A single turn carries every row of the set below to another of its rows. Some are shown first; where does it send the rows asked next?
moke: [-14 -24  32   0  12 -21  -7 -16   7  13  -3 -29 -13 -10 -18   3   3  13
  10  -5   7   5  20 -12   2  15]
pizo: [ -4 -18  -1 -21 -16   6   9   0  -7 -15  18 -17   8 -16 -24  20  -1  21
  -3  20  -1 -12  10 -17  10  -7]
vosif: [ 18   5 -31  -9 -40  10  -3  15 -29   5  27 -19  -8  -1 -25  -8   1   9
   7  -3  12  -5  11 -17  -4  -9]
nadi: [ 13   5 -20 -14 -44  20   6   6 -34  11  29  -5   6  11  -9  -4   4  11
   3   3  -9  -3  11 -12   9  -5]
pezu: [  0 -27   0   8   0 -28 -16 -18  26  -1 -24   2  -5  10 -16 -26 -12  -2
 -17   6  10  -5  -4 -10  14   0]
reze: [-20 -25  24 -23  15 -22  -3 -19  -2   5 -15 -27   2   1 -19  -3 -12   5
   2 -17  17  -5  12   0   9  22]
pas: [  5  19 -20 -26 -41  14  -8  10 -25  15  20   5  10  25   3  -7   1   6
  21   2   3  -4   9 -20  -5   7]
difu: [ 10  19  -8  -4 -23  -1 -18 -35 -24   8  12 -13  -3  22  15 -25 -10  13
  13 -34  -1  -6   1   9   9  36]
nula: [-22  -1  -1 -41 -15  -4 -11   5   1 -11  -2  -6   8   8 -14  12 -15  11
  20  18  14 -14  -3 -24 -12  11]
Kob: [-16 -28  25 -20  14 -16  -2 -22  -5   4  -9 -25   9   0 -12   3   2   9
 -10  -6   9   2  21   8  19  19]
resu: [ 18   6 -23   3 -29  -2   3   4 -31  -4   1 -14 -28   6  -4   7   4 -12
  31   7  23  -2 -10   2  -8   3]
baf: [ 14  -2 -15  -2   9 -17  -3 -33   6   9   5  10  -1  43 -22 -31 -14  21
 -13 -25  -6  -2 -10   1   6   6]
liruv: [-10 -11  -7 -25 -12  -8 -10  11   2 -18   8 -23  -6 -14 -32  12  -7  16
  10  16  21 -10   5 -24 -13  -2]
Tuz: [  9   7 -22 -18 -27   0   4  -2 -42  -1  -7   2  -8  19  10   5   5 -12
  23   9  23  10 -13   6  -6   8]
mik: [-15 -14  35  -5  10 -19  -7 -20  13  13  -7 -22  -3   4  -4   8   2   8
  18  -5   6  -9  22  -9   9  24]
lutu: [ 12   3 -11   3 -33   7  16  -8 -39  10   8   4 -13  12  10   8   8  -2
  25  15   0  11 -10  -3   2   0]
pur: [  4 -21   5   9   2 -28 -15 -19  33   4 -24   7   0  15  -5 -22  -9  -2
  -9   6  10 -10   0 -14  15   1]
mepo: [ 26  13 -10   7 -17  -2 -15 -35 -24   9  24 -14   2   3  19 -18  14  22
   1 -24   3   9  19   8  13  21]
Povu: [  4  15 -31 -23 -40   7 -17  19 -25   4  15 -12  -8  18 -19 -13  -7   1
  16  -3  18  -8   5 -13 -13   7]
nonod: [  4 -25   3   8   1 -23 -13 -22  28   0 -20   6   4  15  -5 -20  -5  -2
 -20  11   3  -8   3  -5  24   2]
zel: [-14  -6   9 -30 -16   6   7  -4  -1  -4  11   0  21   4  -1  19  -3  19
  14  22  -4 -15   7 -26   6   4]
kebo: [  7 -27   1  15   2 -28 -12 -19  28   3 -17   3  -2   5 -10 -21  -2   2
 -19  11   8  -1   4 -11  16  -4]
dav: [ 12  16 -14   0 -17 -15 -19 -28 -24  12   8 -18 -14   5   0 -35 -11  20
  18 -40  18  11   0  -7 -13  22]
vesum: [ 32   7 -13  15  10 -16 -10 -31  21   8  16   1  -7  34 -13 -18   1  22
  -3 -20  -4 -14   6  -2   9   5]
litov: [ 17   3 -13  10  12 -23 -23 -26  16  14  11  10 -13  34 -21 -26   6  25
  -6 -11  -2  17  -1  -7 -10   5]
ped: [ 14   4 -15   7 -21  -6 -22 -28 -33   3  21 -25 -18  -2 -10 -28   1  22
  -8 -26   1  23   5  12   0  20]
Sipan: [ 20  -7 -25  -2 -29   4  25  -4 -44  -3   4 -12 -13   1  -4   4   2  -3
  14   2  16   3 -11   3   5  -9]
ver: [ 24  -1 -24   0  15 -17 -24 -26   9  -3  10   0  -5  36 -22 -22   7  17
 -26 -12   4   3   4  16   8   9]

ped turns into mepo
mik turns into reze
pezu turns into kebo
Now these:
nadi turns into pas
baf turns into litov
nula turns into liruv
resu turns into Sipan

